In the rows, zero is written as 128.
Families of rows that turns and mirrors carry onto each other, the same ones carrying the whole set onto itself: the rest of each named row's family, in list order
7 families of 4 rows
luri: [155  96 126 143 147 150 151 127 129 123  91 136 151 118 119  95]
bori: [122 118  73 131 138 125 140 163 109 134  99 129 140 134 157  91]
vesub: [105 142 115 109 119 148 127 140 121 166 107  81 139 126 160 109]
bepa: [100 149 119 120 118 130 118 153 123 183 120 136 120 112 141 116]
bimib: [136 127 105 144 122  93 106 129 124 124 109 116 141 158 124 102]
pomur: [107 140  97 131 109 140  91 147 113 145 114 114 153 142 150 108]
gudo: [138 124 153 113 144 138 142 101 119 132 101 131 110 104 133 129]
korip: [137 105 131 140 143  99 115 162 143 135 103 110 151 159 115 121]
nis: [126 143 118  88 113 113 148 133 113 153 116 104 105 129 142 121]
dokuz: [140  91 132 139 158 148 138 160 145 115 110 123 156 117 112 104]
kufi: [133 101 123 145 174 126 135 170 136 133  96 133 149 113 116 129]
zot: [124 125 137 105 154 164 139 165 154 134 103 100 128 101 146 124]
Mem: [144 128 169  97 129 146 134 129 113 144 127 131 118 106 130 125]
zazil: [112 134  88 113 125 157 125 122 133 158 130 124 144 110 160 114]
sulip: [123 115 103 152 133  82 126 137 126 147 102 114 126 132 112 107]
midut: [100 152 105 129 126 136 124 144 116 166 132 127 142 111 162 107]
Gibun: [134 116 157  95 150 170 118 139 113 141 132 122 117 116 119 120]
Ful: [146  82 128 140 155 146 139 137 144 115 115 126 154 148 129 109]
laru: [145 126  93 120 122 108  96 141 109 139 114 114 143 153 116 129]
Kiru: [101 150 109 124 132 130 105 156 119 160 142 109 127 120 144 135]
nir: [136 126 100 111 134  99 136 154 127 148 107 118 139 176 127 101]
Zag: [164 110 133 119 144 126 105 146 127 103  82 122 121 145 140 112]
bolu: [152 132 147 102 133 175 121 127 124 135 132 138 133 123 146 132]
valof: [127 106 162 103 123 149 123 139 138 132 100 131 104 112 161 120]
pas: [118 132 104 161 114 105 129 129 116 135  90 117 145 152 130 110]
zupu: [122 105 125 127 159 145 141 171 115  99  90 139 128 138 119 103]
tes: [120 106 157 123 165 146 164 140 122 129 103 123 133 115 109 107]
merob: [120 129 138  98 116 152 134 114 119 154 125 153 116 118 156 102]

Which other rows belong to the same family as Mem? bimib, dokuz, midut
Which other rows belong to the same family as kufi? gudo, zazil, laru
Which other rows belong to the same family as sulip? luri, Kiru, bolu
Which other rows belong to the same family as nir? vesub, valof, zupu
Which other rows belong to the same family as Zag? bori, nis, zot

Families of rows that turns and mirrors carry onto each other, the same ones carrying the whole set onto itself: the rest of each named row's family, in list order
8 families of 4 rows
dop: [143 103 159 118 122 136 146 150 102  90 124 145 160 105 118 122 145 158
  98 129 114]
par: [149 132 138 131 134 145 152 131 123  87 121 138 138 106 138 126 139 184
  88 131 104]
fifek: [137 122 152 165 139 148 145 138 110 131  99 108 158 168 166 132 145 143
  98 113 119]
Bazu: [141 146 143 130 162 136 107 160  96 111 161 108 118 160 113 111 108 138
 133 126 113]
regap: [127 128 145 123 136 138 137 161  93  70 132 136 138  98 139 127 139 152
  93 118 110]
Zoki: [134 151 150 124 155 156 105 151 115 123 153 118  98 156 115 111  94 141
 103 119 121]
Lidez: [ 96 107 130 132 116 139 146 141 151 113 139 135 113 151 121 109 150  99
 104 137 127]
dit: [123 138 146 134 146 148 140 153 120 151 106 115 132 180 163 114 150 138
  85 117 115]
kores: [126 137 153 155 126 134 128 135 101 153 123 118 156 161 158 124 153 152
  78 121 106]
fov: [137 129 135 149 160 140 160 144 113 150 103 124 158 159 142 122 144 177
 105 110 128]
tifu: [122 134 138 162 157 126 145 164 110 137 109 105 150 170 157 125 152 138
 102 108 117]
mis: [116 114 139 144 159 148 114 146 106 120 150 127 101 168  92 120 107 158
 134 137 117]
Teb: [126 129 158 137 112 138 126 132 100 106 140 141 152 106 141 126 141 159
  67 122 105]
Zatup: [131 111 154 144 163 130 152 141 128 157 104 125 158 153 145 122 137 161
  98 100 121]
Mada: [124 119 160 121 135 153 134 148 123  80 135 143 133 108 127 111 134 156
  66 116 115]
namu: [127 147 144 140 124 139  95 131 100 133 173 120 111 152 110 121 104 134
 112 136 113]
varel: [145 139 130 154 146 137 159 134 131 140 101 115 143 161 158 125 152 171
  97 128 107]
gup: [102 120 130 151  99 124 127 123 132 133 161 131 122 143 116 123 136 102
 108 139 123]
kamo: [ 97 109 116 129 123 133 149 135 134 133 128 143  97 129 121 142 117 112
 130 128 134]
Nufem: [147 133 149 141 141 154 106 133 104 112 157 108 114 167 115 121  96 129
 140 133 122]
guzu: [134 120 135 112 135 148 160 141 102  98 117 152 149 105 135 125 146 179
 102 125 121]
kav: [152 149 125 137 148 143 123 130 128 121 155 115  99 157 106 119 101 156
 134 144 113]
tupu: [124 121 109 141 117 128 156 121 160 115 143 131 109 138 113 123 133 120
 130 148 123]
far: [107 107 117 143 104 128 152 150 122 127 122 133 116 146 113 140 140 101
 132 142 132]
rak: [142 119 160 133 124 158 136 136  96  76 119 133 148 110 149 133 131 158
  91 121 112]
Mave: [107 114 121 135 122 114 151 148 140 110 143 127 128 129 127 121 142  88
 126 123 131]
duv: [133 107 154  96 139 146 143 141  98 103 120 152 143 114 142 120 144 172
 103 130 104]
pori: [139 132 143 149 145 143 112 158  94 116 146 119 110 148  86 134  91 151
 127 128 126]
kap: [133 133 124 130 154 150 125 141 106 119 156 129 109 156  89 116 105 162
 145 138 130]
rikil: [152 131 151 139 145 130 146 155 105 163 101 113 159 161 146 130 136 147
 107 111 121]
dotaz: [109 118 104 134 125 132 161 132 140 135 136 139 115 138 109 129 127 118
 141 131 146]
Salot: [119 106 132 143 107 137 142 123 140 107 143 126 123 139 124 128 124  89
 133 133 135]

Which other rows belong to the same family as gup? kores, Teb, namu
Which other rows belong to the same family as tupu? par, varel, kav
Which other rows belong to the same family as fifek? Nufem, rak, Salot
Which other rows belong to the same family as duv? mis, Zatup, kamo
Which other rows belong to the same family as Mave? Bazu, regap, tifu
Which other rows belong to the same family as pori? dop, far, rikil
Which other rows belong to the same family as guzu? fov, kap, dotaz

Families of rows that turns and mirrors carry onto each other, the same ones carrying the whole set onto itself: the rest of each named row's family, in list order
4 families of 8 rows
befud: [120 123 109 116 115 135 130 102 145 115  86 104 106 111 127  70 158 156
 126 133 174 128 145 101 147 133 127]
zuko: [113  96 135 139 137 137 126 100 161  96 110 115 113 101 142 133 152 151
 145 130 187 100 177 117 122 152 120]
Feb: [111  95 134 148 151 144 134 107 139 101 123 136 119 124 152 144 143 142
 145 126 185  98 183 121  96 158 108]
mak: [110 129  95 111 135 162 116 121  85 135 103 120 124 153 132  67 114 159
 107 103 141 143 144 112 115 132 117]
zoveg: [102 105 124 149 117 127  90  93 147  93 111  91 108  92 108 117 139 166
 131 126 177 119 174 103 148 147 131]
Bimu: [112  90 109 154 139 148 111 109  88 114 136 152 110 167 116 101 129 142
 102 124 145 156 159 127  72 133  96]
zurin: [ 99 110 120 166 152 146 115 112  80 114 143 144 125 155 132 130 114 142
 121 116 170 121 181 113  81 158  97]
zoras: [ 99  95 135 163 135 132  94  96 139  90 128 107 115 103 120 149 131 158
 138 122 181 107 188 111 122 158 121]
tosa: [107  66 132 164 141 141  96  97 133  88 138 135 107 129 117 148 135 150
 123 125 162 133 180 134  83 144 107]
lika: [104 127 105 152 143 146 119 116  64 127 133 143 123 167 125  93 115 143
 107 118 160 137 162 103  90 146  98]
riko: [103 104 119 135 161 168 116 120  91 120 128 137 133 153 150 129 104 150
 124  98 153 117 175 128  82 153 106]
tuki: [112 105 126 146 158 149 145 114 110 114 127 151 124 148 156 127 136 135
 134 124 178 109 175 120  80 155  98]
Dup: [115 102  98 142 124 145 110 106  90 120 121 141 105 163 106  71 133 148
  95 127 140 168 145 118  90 122 103]
Tive: [116 103  97 134 110 138 102 100 112 114 107 121  98 142  96  62 142 158
  97 132 143 169 139 113 115 118 115]
Kidas: [107 138  94 140 124 140 116 110  72 131 115 125 117 156 113  63 124 151
 102 122 156 149 147  96 114 136 107]
Topu: [107 120 104 124 151 167 119 123  76 132 119 134 131 163 143  95 106 151
 112  99 144 133 158 121  89 142 106]
zib: [102  89 132 134 145 155  96 106 146  96 116 101 123 104 139 147 120 165
 141 102 164 104 183 129 119 153 128]
Zives: [115 120 111 137 151 151 151 119  91 129 119 154 123 163 151  95 135 134
 121 124 170 123 158 113  83 146  96]
koz: [109 114 109 109 120 149  97 104 140 112  89  83 113 103 121  84 128 174
 122 107 152 130 153 112 152 134 139]
sog: [107  76 123 163 145 147 106 105 105 101 142 151 111 154 121 132 128 144
 114 123 155 141 173 135  67 142  97]
zove: [107 123 110 137 108 127  95  95 131 107 101  88 105 103 101  81 141 167
 118 127 169 136 156  94 156 136 131]
gafe: [ 97  97 134 170 149 141 103 104 110  98 142 129 122 129 130 153 120 148
 133 118 179 108 191 116  95 162 107]
gober: [121 134  99 115 122 139 140 109 116 128  91 120 110 136 130  55 151 149
 116 132 166 137 138  99 130 129 117]
Ker: [116  93 107 135 105 132  92  92 140 102 103 105  94 118  92  76 149 165
 106 132 149 160 146 114 131 120 126]
Rit: [108 136  97 134 111 133 106 103 100 124 102 103 109 131 102  58 134 160
 106 127 160 147 145  91 143 131 122]
Pum: [112  78 121 145 112 131  88  89 157  89 111 103  95 104  97 107 149 164
 117 131 158 146 162 122 127 129 128]
govo: [116 107 124 127 121 133 124  98 163 102  93 102 107  96 131 101 158 157
 139 132 183 113 162 108 144 141 129]
Sug: [108  67 131 156 127 135  89  91 154  83 125 116 100 108 108 137 143 159
 125 129 163 134 176 130 108 138 120]
gadot: [101  91 132 140 158 162 106 113 118 105 127 123 130 128 150 151 110 157
 136  99 161 106 186 131  95 158 115]
tuni: [111 128  96 105 122 155 106 112 111 127  91  98 117 129 123  63 122 168
 111 106 144 142 143 109 140 127 129]
Notu: [120 133  99 124 135 147 150 117  93 134 104 141 118 158 139  65 141 141
 113 129 164 135 143 104 105 136 104]
Ris: [106 100 125 121 128 150  92 102 154 100 101  86 116  94 128 120 128 173
 135 106 161 114 169 120 143 143 138]

Which other rows belong to the same family as gober? befud, zuko, Feb, tuki, Zives, govo, Notu
Which other rows belong to the same family as Rit? zoveg, zurin, zoras, lika, Kidas, zove, gafe

